In the rows, 128 means zero.
One turn or mirror swaps these rows in pairs. Which row does each one swap with?
J841: [129 140 135 159 117 127 138 131 171 144 120 119  94 114 114 125]
J840: [109 143 151 150 116 104 125 137 169 143 134 120  94 126 113 116]
J465: [133 151 138 139 109 122 121 135 139 127 116 117  86 129  85 118]
J499: [123 132 103 150 137 156  73 119 112 159 145 149 107 137 134 118]
J40: [117 124 137 149 105 109 122 127 150 129 130 122  77 118  91 123]
J500: [134 132 122 109 155 118 117 119 112  99 112 132 124 118 138 121]
J828: [115 169 144 139 124 113 133 169 117 139 148 121 106 142 125 145]
J853: [130 107 127 159 135 167  77 116 126 133 142 130 106 147 144 126]
J797: [138 117 103 125 134 121 152 112 129 159 139 128 122 122 138 103]
J773: [120 110 129 140 158  96 121 115 127 121 119 123 145 133 150 135]
J977: [121 137 121 128 157 117 134 112 138 105 122 126 142 129 148 153]
J18: [104 146 134 114  95 145 102 117 120 116 152 130 104 145 174 144]
J737: [131 130 114 140 142 121 130 108 116 158 138 135 140 131 139  88]
J443: [120 143 121 124 114 104 151 151 137 118 139 116 116 153 118 151]
J691: [ 96 158 145 130  86 150 106 131 106 115 160 131 112 127 150 140]
J411: [123 159 131 133 130 117 139 167 137 127 156 114 122 139 110 151]
J181: [122 116 116 135 135 174  81 112 107 138 123 143 107 135 118 125]
J368: [133 108 135 142 131 160  72 112 116 148 148 137 114 138 112 113]
J809: [127 125 128 136 130 139 132 119 101 167 155 135 117 125 147  86]
J70: [101 142 153 120  92 151  99 110 133 118 149 129  93 152 157 142]
J76: [110 126 135 142 112 128 135 147 157 138 116 112  96 127  95 141]
J776: [117 122 152 147 115 130 122 138 152 139 122 139  83 102  98 142]
J675: [126 117 132 110 159 108 108 117 132 100 121 142 137 122 133 132]
J783: [113 135 143 128 148  96 127 106 149 103 135 124 139 119 142 143]
J916: [160 119 115 132 142 117 135 128 146 140 142 138 121 118 136 100]
J665: [117 118 132 157 133 112 123 136 166 150 107 123  96 119 110 127]
J390: [104 154 147 135  89 149 105 114 119 122 142 146  98 131 164 139]
J702: [140 129 114 162 117 163  73 124 131 146 149 129 109 143 137 120]
J188: [112 112 129 147 147 166  74 117 126 152 122 140 117 131 120 129]
J259: [107 158 151 118 107 159 102 110 111 106 157 128  93 122 126 142]
J152: [127 127 114 149 141 165  78 123 113 167 137 130 106 127 140 110]
J647: [104 114 124 124 157 119 119  95 135  98 138 137 137 123 125 139]
J345: [140 117 105 142 130 122 110 124 120 142 152 164 137 112 141  99]
J153: [ 96 168 144 123  97 144 104 118 110 123 155 117 118 141 147 148]
J633: [ 91 133 152 109 107 144 104 124 104 115 158 126  89 140 143 144]
J950: [134 124 130 116 162 114 127  98 141 113 143 127 136 111 136 133]
J903: [ 88 148 159 129 109 142 105 101 118 112 159 119  94 116 138 147]
J635: [120 155 129 139 114 131 136 159 115 124 159 136 110 171 126 140]
J279: [102 153 123 136  99 104 126 156 127 123 158 146 103 142 117 146]
J575: [154 129 122 138 125 140 135 119 114 151 155 154 119 138 146  92]
J883: [105 119 128 118 154 116 133  97 134 123 143 115 142 116 149 142]
J595: [113 131 144 152 121 130 123 144 165 161 136 111 102 119 100 143]
J551: [107 162 141 133 129 128 122 156 104 141 164 125 124 161 119 143]
J748: [122 133 113 169 135 163  72 116 122 133 141 148 112 148 137 125]

J368 swaps with J633
J809 swaps with J551
J443 swaps with J916
J575 swaps with J635

